In the rows, 128 means zero.
Each path below is one point turned by a fixed rotation once a step. After each direction that follows a path, write how fast that rotation turns it, in deg/step (0 if it stays still).
Each turn is a multiple of 5 degrees from 10 to 175, or 0.
Each row of a path follows its step; steps can be skipped.
Rotation 1:
step 4: [124 130 137 130 130 129 123 141 133 134 127 126 122 123 119 133 136 133
 121 115 121 132 123 122 120 132 136 127 132 136 126 130 123 131 122 130
 128 119]
step 6: [124 130 141 141 134 126 125 128 127 138 130 117 131 121 124 119 125 122
 123 133 117 135 128 125 126 127 128 130 133 141 126 123 137 129 132 130
 132 129]
step 7: [128 125 135 125 119 131 125 121 142 124 121 135 126 116 131 138 121 121
 124 119 125 129 123 134 129 128 141 129 122 125 128 135 131 132 129 132
 132 132]
step 10: [127 119 122 127 128 122 135 126 131 125 128 135 138 115 130 128 135 123
 122 123 127 128 127 134 127 134 132 120 137 133 132 117 135 136 127 114
 125 130]
step 11: [119 133 132 115 123 131 117 126 129 142 116 126 132 125 130 121 123 125
 125 133 120 134 132 122 130 128 125 125 127 128 125 128 121 127 140 120
 134 127]
step 13: [116 132 126 111 131 129 134 130 132 126 127 124 136 127 126 122 121 117
 127 131 126 129 113 123 128 125 131 135 133 126 126 123 122 125 118 121
 129 126]
step 14: [128 131 128 133 131 136 131 136 126 141 122 130 126 130 131 131 132 126
 120 144 127 135 129 131 124 128 147 123 131 132 134 128 134 126 134 131
 124 124]
step 18: [128 121 121 121 127 128 128 109 133 128 132 128 135 128 134 135 122 114
 125 133 129 125 126 133 121 131 139 124 124 128 120 131 132 125 122 123
 132 127]
step 19: [109 132 134 132 133 128 128 125 123 133 118 133 131 135 124 129 125 132
 126 136 133 140 133 128 135 135 128 125 131 133 131 123 132 126 126 126
 131 139]
Directions:
[128 132 129 128 132 125 132 132 127 124 129 130 128 129 129 127 129 127
 128 125 127 126 129 126 129 126 129 127 128 127 126 128 124 125 125 130
 131 123]
90
[127 130 129 129 127 127 127 126 129 130 128 126 128 123 125 127 125 130
 132 131 126 127 127 127 125 128 126 127 129 130 129 130 123 127 123 125
 127 125]
160
Rotation 2:
step 0: [115 131 142 116 121 115 115 126 123 129 127 131 120 131 124 125 133 136
 134 130 121 132 126 120 135 121 132 120 132 117 119 135 126 126 130 126
 125 124]
step 5: [115 135 119 127 142 121 132 135 131 127 141 124 123 130 127 129 130 121
 130 134 137 115 135 126 137 133 120 136 130 136 124 140 132 122 125 122
 127 123]
step 9: [120 142 122 124 130 131 133 119 124 134 133 123 134 131 136 126 125 135
 125 123 129 123 127 118 128 119 115 129 115 133 130 134 121 147 126 125
 127 135]
step 10: [121 137 136 130 133 125 116 119 133 133 121 116 124 130 115 136 123 137
 122 132 129 125 129 133 126 134 130 129 133 135 134 115 138 123 134 139
 129 130]
step 12: [124 125 138 128 127 122 121 127 128 137 126 138 115 126 140 119 137 123
 128 123 133 124 127 136 129 139 129 131 134 137 122 127 142 138 133 132
 125 139]
step 13: [126 133 123 132 140 126 127 136 126 120 132 111 128 135 134 118 136 126
 118 132 129 128 129 132 130 122 129 129 125 132 119 134 116 130 125 143
 122 114]
step 17: [133 127 116 128 129 138 130 122 119 137 133 119 127 120 126 127 133 128
 113 138 128 126 127 123 129 129 119 136 119 127 138 126 136 133 115 136
 119 132]
step 18: [123 125 134 124 128 124 134 116 129 113 119 125 128 134 115 126 120 143
 126 129 127 130 128 124 121 132 115 127 134 126 128 129 135 127 131 127
 138 112]
step 19: [133 128 130 131 128 128 128 121 119 137 131 140 134 134 122 121 129 117
 114 130 126 127 125 124 124 131 121 121 135 115 131 118 119 128 136 123
 126 145]
Directions:
[129 126 129 132 130 126 127 128 131 127 126 134 130 128 130 130 132 131
 127 128 127 131 129 133 126 130 130 129 127 128 131 128 125 127 127 126
 127 131]
85
[130 123 124 128 126 131 124 129 129 131 123 128 126 130 129 128 131 127
 129 125 129 127 130 128 127 126 128 128 128 126 125 131 130 129 130 128
 125 128]
85
[129 124 127 128 126 129 131 125 126 127 127 127 131 126 126 122 128 126
 124 126 127 131 127 130 125 129 127 131 131 127 128 128 128 126 126 129
 129 128]
10
[126 126 128 127 129 127 127 128 127 128 129 126 128 127 126 130 127 132
 129 128 132 127 129 126 123 129 123 128 126 122 127 125 126 129 127 126
 128 131]
35
[125 127 130 132 126 131 127 128 128 127 129 130 129 123 131 128 126 130
 128 127 128 125 130 127 129 128 128 126 132 126 130 127 129 125 130 134
 126 129]
170
[130 124 135 127 127 128 129 129 128 129 126 128 127 126 124 130 128 132
 129 125 128 127 126 130 130 132 128 128 127 132 125 129 129 129 130 129
 130 128]
175
Rotation 3:
step 5: [125 117 129 129 138 123 142 126 131 118 121 123 136 131 135 124 131 123
 126 127 124 132 136 124 127 126 134 132 131 129 125 134 106 121 141 122
 128 132]
step 6: [130 141 122 131 142 122 121 127 121 125 124 135 127 124 138 121 115 130
 129 130 132 135 127 125 138 132 126 127 120 142 130 133 130 131 127 115
 116 123]
step 7: [122 135 124 132 126 126 132 122 132 123 128 133 139 120 119 122 143 131
 117 125 120 128 141 130 131 135 132 132 117 118 128 119 134 136 120 119
 128 130]
step 8: [140 129 135 122 124 139 129 122 124 126 125 133 133 137 139 124 128 125
 117 115 125 133 135 131 120 134 134 132 133 135 127 132 131 118 119 140
 120 132]
step 10: [117 128 129 123 123 124 130 128 134 126 143 129 140 123 123 127 120 126
 134 135 115 119 127 134 130 128 132 127 125 129 113 129 134 115 122 135
 121 118]
step 13: [124 126 137 128 138 127 132 143 120 133 137 129 133 131 131 130 130 139
 128 122 118 130 135 139 127 126 117 138 129 121 121 123 116 124 141 125
 130 128]
step 14: [144 129 128 133 124 113 120 131 130 122 127 126 134 135 126 120 123 135
 137 120 132 137 114 131 130 138 127 129 118 136 123 131 130 132 134 126
 126 137]
step 15: [128 122 120 134 136 132 136 134 133 110 124 131 124 121 120 130 139 131
 122 122 126 128 125 127 144 137 123 126 132 130 128 114 127 132 120 135
 133 124]
step 17: [133 120 130 140 133 128 111 116 137 128 123 129 127 132 137 125 137 124
 130 132 127 125 134 116 138 117 122 132 123 130 120 125 129 122 132 123
 125 134]
Directions:
[130 130 130 125 126 129 130 124 126 128 127 127 130 129 124 126 130 130
 129 127 125 130 127 130 129 123 126 129 127 129 132 129 124 125 129 130
 126 126]
130
[131 129 128 128 127 129 129 127 131 126 127 132 127 126 128 124 128 130
 126 129 129 131 132 123 131 126 128 131 128 126 127 130 131 128 125 130
 126 129]
40
[129 129 129 128 132 131 128 129 126 131 126 127 130 129 129 129 127 126
 123 129 129 128 126 129 133 128 125 128 130 128 124 126 129 127 128 132
 125 125]
155
[128 128 125 127 128 128 127 129 126 126 126 128 129 125 127 126 127 132
 130 129 127 122 124 127 127 127 128 131 128 128 124 131 126 131 128 128
 123 130]
90
[132 130 126 126 127 129 126 124 130 132 129 128 127 129 127 127 127 131
 126 129 132 126 128 129 130 131 124 127 127 130 129 131 129 129 133 126
 130 128]
140
[126 131 131 130 133 128 127 127 126 132 127 130 131 130 129 127 129 131
 129 126 131 129 130 131 128 126 131 128 128 125 129 129 128 132 127 124
 126 129]
60
Rotation 4:
step 0: [127 137 133 127 138 128 128 133 118 132 135 139 121 131 135 128 118 134
 126 133 116 128 120 128 143 141 132 129 128 132 134 122 127 122 135 122
 136 119]
step 5: [123 129 122 120 113 134 127 127 120 125 137 123 124 115 126 123 126 129
 117 140 124 113 134 123 133 133 129 134 125 120 126 121 123 116 131 126
 126 132]
step 6: [132 124 131 130 121 122 123 124 128 119 130 135 132 127 143 115 131 128
 127 133 118 125 134 131 141 114 133 123 138 134 142 129 123 125 129 124
 119 124]
step 7: [120 130 122 120 125 137 129 129 136 128 122 139 130 129 139 114 136 119
 139 130 141 137 126 132 122 120 128 131 129 133 132 124 141 124 137 129
 130 130]
step 8: [118 126 136 130 131 130 127 130 130 123 141 128 131 130 130 137 145 126
 124 137 132 125 133 137 124 122 125 139 118 117 120 117 130 128 130 129
 126 141]
step 13: [139 128 134 122 131 135 127 124 136 120 121 121 127 136 127 121 133 135
 128 125 141 133 130 116 120 126 122 127 115 124 135 119 132 143 122 128
 118 132]
step 16: [128 123 128 127 129 130 116 120 123 132 121 131 130 129 129 118 125 140
 124 125 141 128 113 125 133 145 135 138 116 125 135 135 129 129 129 128
 129 125]
step 17: [119 120 123 121 142 123 129 123 127 123 130 128 134 129 124 132 131 126
 131 123 121 126 138 123 143 143 129 137 126 134 136 114 128 129 119 134
 130 121]
step 18: [136 121 123 131 138 123 128 127 133 117 126 126 133 135 128 131 129 136
 137 132 119 144 124 118 124 125 125 126 132 146 118 127 125 129 138 134
 125 129]
Directions:
[129 130 128 125 130 130 127 126 129 131 125 129 126 129 128 126 129 128
 132 129 129 127 125 128 125 126 128 126 130 133 129 131 122 128 130 131
 126 130]
125
[129 125 129 129 126 124 125 128 130 128 128 130 128 131 127 125 125 131
 127 132 128 126 126 128 130 128 129 124 130 124 126 129 127 129 129 129
 127 132]
110
[129 127 125 132 125 126 125 126 129 128 128 129 131 125 129 131 127 125
 129 126 133 127 127 131 128 125 130 124 125 130 129 129 127 127 131 127
 129 126]
85
[127 130 127 127 123 132 128 131 131 128 131 127 129 129 135 127 124 130
 126 128 128 127 131 129 128 129 128 127 127 129 131 129 128 130 126 130
 126 129]
45
Rotation 5:
step 0: [118 135 121 125 134 128 125 126 114 128 121 133 128 120 128 126 131 130
 140 127 115 130 127 134 123 123 143 135 126 128 128 124 122 127 127 135
 131 130]
step 1: [131 135 140 117 130 139 126 126 126 135 129 119 125 140 120 137 124 128
 132 125 135 123 138 131 122 125 128 128 125 137 128 141 128 134 127 125
 127 130]
step 3: [126 134 128 129 132 131 128 113 124 124 125 125 124 124 127 122 114 128
 117 123 122 119 122 124 135 137 134 139 131 128 134 127 129 124 116 129
 120 131]
step 4: [121 138 119 119 123 125 127 128 121 136 129 130 128 128 124 131 135 133
 139 127 114 127 128 142 128 130 127 130 125 132 118 126 129 137 129 121
 131 138]
step 6: [132 124 124 137 128 131 127 123 127 124 138 125 124 132 117 124 117 134
 123 118 123 134 124 126 128 131 132 121 124 134 136 136 129 134 135 113
 130 120]
step 9: [133 130 140 124 134 129 127 135 122 124 133 125 133 131 123 143 132 139
 128 120 126 125 126 133 131 118 131 116 121 135 122 139 130 130 122 130
 129 126]
step 10: [123 128 116 133 124 130 129 131 131 126 124 123 134 130 125 126 116 126
 120 117 126 137 133 118 117 124 142 130 135 132 138 133 133 130 134 125
 131 125]
step 14: [131 125 122 130 122 120 126 117 129 122 128 130 128 133 120 130 128 132
 128 122 125 124 130 120 123 121 135 131 127 134 141 138 143 135 126 119
 136 132]
step 19: [126 140 129 133 132 136 116 117 134 122 133 134 117 124 124 127 133 120
 124 129 129 126 134 142 128 122 132 129 135 136 125 136 129 124 129 123
 135 128]
Directions:
[129 128 129 131 129 125 128 127 127 132 128 130 132 130 129 126 126 126
 127 129 128 127 133 126 126 131 129 127 127 127 128 131 129 131 125 127
 128 131]
170
[129 126 129 128 127 132 127 132 128 131 131 132 122 129 126 126 128 128
 124 130 128 129 128 127 123 127 130 127 128 130 132 128 128 127 130 129
 129 130]
80
[126 127 129 126 128 130 127 131 124 130 128 128 129 126 128 127 129 123
 129 130 123 128 128 128 131 126 124 128 132 129 130 129 126 128 124 126
 128 127]
90
[128 127 126 125 125 130 125 128 130 128 126 132 129 126 126 126 123 129
 127 126 129 131 131 129 128 129 123 128 127 129 125 130 125 127 129 126
 127 128]
160
Rotation 6:
step 4: [134 133 133 130 124 126 130 135 121 143 127 127 132 129 122 129 134 125
 121 128 126 129 118 133 135 133 127 127 142 130 117 127 130 125 138 113
 142 128]
step 5: [134 127 133 124 128 131 127 129 110 132 139 131 134 142 118 137 131 129
 120 132 122 128 134 117 130 134 135 136 130 122 125 132 129 133 134 119
 132 130]
step 6: [134 124 140 117 130 127 127 137 124 131 129 142 128 126 125 132 134 124
 138 122 120 124 131 122 119 133 126 137 135 130 126 126 122 122 127 115
 141 132]
step 11: [128 120 134 131 130 124 131 142 119 142 130 131 127 129 118 137 127 126
 130 130 113 122 127 130 128 125 125 132 126 131 132 125 131 125 127 109
 137 123]
step 12: [132 128 136 127 125 141 138 123 125 137 132 126 127 143 125 138 138 126
 129 122 122 121 126 119 138 132 121 138 130 132 121 124 128 119 133 121
 134 126]
step 13: [136 136 125 125 138 128 132 128 121 140 120 131 129 128 122 138 124 128
 124 126 125 131 129 120 129 138 128 140 135 118 128 126 119 122 125 119
 142 137]
step 15: [132 133 132 120 131 135 128 134 121 131 131 127 127 140 127 123 126 116
 122 129 124 130 129 122 131 125 128 133 135 132 115 125 123 132 128 108
 141 120]
step 18: [136 127 130 131 134 126 134 131 132 146 135 129 116 134 122 136 117 123
 124 124 124 128 124 115 129 123 132 136 139 125 127 131 127 127 123 116
 132 125]
step 19: [122 131 122 119 133 120 140 132 125 124 133 129 124 140 123 140 131 121
 131 126 119 124 128 121 137 133 126 129 137 128 126 125 140 120 126 117
 139 127]
Directions:
[129 130 127 129 128 127 127 134 127 131 124 131 128 126 128 124 127 126
 130 130 131 129 128 131 130 127 126 129 129 129 129 127 125 129 124 126
 131 131]
160
[126 132 125 131 128 132 129 127 125 130 132 126 128 126 127 129 123 126
 125 129 128 131 128 124 128 129 131 129 128 127 129 129 125 131 126 130
 128 129]
135
[126 127 124 132 129 124 127 127 124 126 124 129 130 129 127 130 127 129
 126 133 126 126 127 129 128 130 128 126 131 129 128 130 126 126 129 128
 126 129]
120
[126 128 130 131 129 127 129 130 131 129 132 125 126 128 127 128 128 128
 125 132 128 127 128 130 132 126 128 125 128 130 125 131 130 129 127 125
 130 123]
100
Rotation 7:
step 1: [120 126 131 123 138 121 131 118 131 120 128 137 129 121 133 125 121 117
 129 135 123 130 133 124 120 120 119 124 132 135 129 111 131 151 145 122
 127 129]
step 5: [130 128 144 132 121 116 126 139 129 123 128 121 126 134 131 142 138 112
 132 120 126 132 125 125 129 112 129 133 119 127 142 132 130 110 128 124
 127 128]
step 6: [113 122 134 127 127 128 133 115 124 131 122 134 119 118 142 128 124 121
 123 136 124 131 119 119 113 105 132 121 135 128 123 127 138 126 128 128
 121 127]
step 7: [117 142 122 129 134 121 118 127 134 120 127 126 139 115 136 128 120 123
 131 142 127 128 135 130 125 126 120 130 117 140 121 119 122 146 129 137
 123 123]
step 8: [123 133 117 131 126 122 130 117 128 137 123 139 145 124 130 128 132 144
 130 120 130 142 140 137 138 132 120 126 121 122 129 144 122 131 134 124
 135 130]
step 9: [124 127 120 131 116 140 138 132 120 135 130 122 123 136 127 128 131 136
 129 125 137 114 119 135 127 145 133 127 125 118 126 146 124 131 133 139
 115 128]
step 11: [127 134 134 136 126 118 125 139 127 120 123 138 110 120 129 134 133 115
 129 125 125 132 121 126 120 111 140 126 135 121 132 138 139 123 132 119
 138 130]
step 12: [111 128 130 114 131 137 121 130 133 122 118 125 130 108 143 122 126 124
 124 146 122 125 120 126 124 120 122 133 124 123 124 124 130 124 121 125
 123 130]
step 13: [127 135 120 138 138 130 123 116 139 140 121 135 143 113 128 124 131 132
 134 136 130 132 135 132 121 136 124 127 126 142 125 125 127 139 126 132
 142 118]
Directions:
[129 129 126 125 125 124 127 128 126 125 128 127 125 129 131 126 129 127
 129 129 127 130 126 130 126 126 124 132 132 130 125 127 132 128 129 128
 129 126]
70
[128 128 130 128 128 131 125 129 127 131 127 129 130 125 130 129 128 123
 128 130 132 126 131 124 131 124 125 128 131 128 129 127 130 127 128 129
 129 125]
60
[128 125 128 129 129 127 129 129 128 127 126 128 124 127 125 124 124 125
 131 129 130 128 130 127 126 130 126 124 128 128 124 133 129 128 128 127
 126 130]
145
[124 131 127 127 131 123 130 132 131 124 129 131 128 128 126 130 129 130
 128 125 131 127 130 127 131 127 127 128 131 129 131 129 128 128 130 125
 129 129]
115
Rotation 8:
step 3: [141 143 126 128 135 124 125 128 135 122 139 124 129 142 140 131 119 132
 128 135 127 132 123 130 125 129 127 119 132 128 125 128 122 128 127 134
 127 133]
step 5: [130 127 119 140 124 142 126 130 138 130 133 137 123 135 119 125 134 127
 123 125 123 136 134 123 117 125 125 131 126 135 122 132 129 121 123 126
 129 138]
step 9: [135 139 124 133 133 137 130 127 140 127 131 129 117 131 124 128 127 124
 123 132 116 138 132 130 121 128 126 135 124 134 137 132 125 122 121 117
 129 138]
step 10: [139 134 126 138 127 126 133 122 133 128 136 123 121 141 129 126 126 134
 126 125 119 126 127 119 131 122 126 127 130 120 129 118 129 126 123 144
 121 134]
step 12: [130 127 132 138 140 136 140 135 130 126 135 134 135 139 117 127 125 118
 130 129 130 130 127 125 116 126 130 130 127 131 124 140 118 127 126 126
 131 132]
step 13: [139 129 125 138 141 133 126 119 134 127 134 127 122 134 127 130 125 127
 125 135 117 146 133 127 132 122 130 127 127 136 134 123 130 133 130 123
 122 128]
step 15: [132 137 122 136 137 131 125 130 135 132 132 135 130 137 134 127 125 125
 125 130 145 126 135 135 120 130 126 129 132 125 131 135 129 124 118 140
 128 140]
step 16: [130 136 130 143 139 141 134 129 129 126 133 125 128 130 128 124 126 115
 123 119 119 128 127 123 120 117 128 129 126 131 128 135 118 125 130 128
 121 132]
step 19: [131 127 118 140 135 125 127 135 132 133 135 136 134 133 130 128 125 124
 127 135 133 132 125 130 117 119 119 135 133 136 131 129 121 131 122 134
 124 142]
Directions:
[131 129 121 128 130 131 127 128 125 129 128 127 127 129 127 128 130 127
 132 128 130 129 129 128 131 131 128 129 128 127 126 126 125 130 127 131
 130 124]
155
[130 130 128 127 129 127 129 126 125 128 128 129 129 127 132 127 130 127
 128 129 123 129 124 126 132 124 129 129 134 128 129 128 127 130 129 129
 126 128]
110
[130 124 127 130 128 129 128 132 126 131 126 131 131 129 132 128 131 128
 126 128 131 128 125 128 129 129 128 129 127 126 131 134 128 126 126 128
 127 128]
100
[129 132 131 127 132 127 131 127 129 128 127 129 130 130 123 129 128 127
 127 127 130 128 125 132 130 130 130 131 128 126 132 127 131 127 128 129
 130 129]
125
[130 127 128 127 127 126 128 126 129 125 124 126 126 132 130 131 126 126
 125 127 125 130 125 127 131 129 127 128 123 130 128 128 127 126 128 129
 126 125]
100
[127 128 130 130 127 127 127 126 125 125 124 131 130 128 129 132 130 123
 128 129 129 128 130 129 127 130 127 128 130 127 125 124 126 127 124 127
 129 131]
100
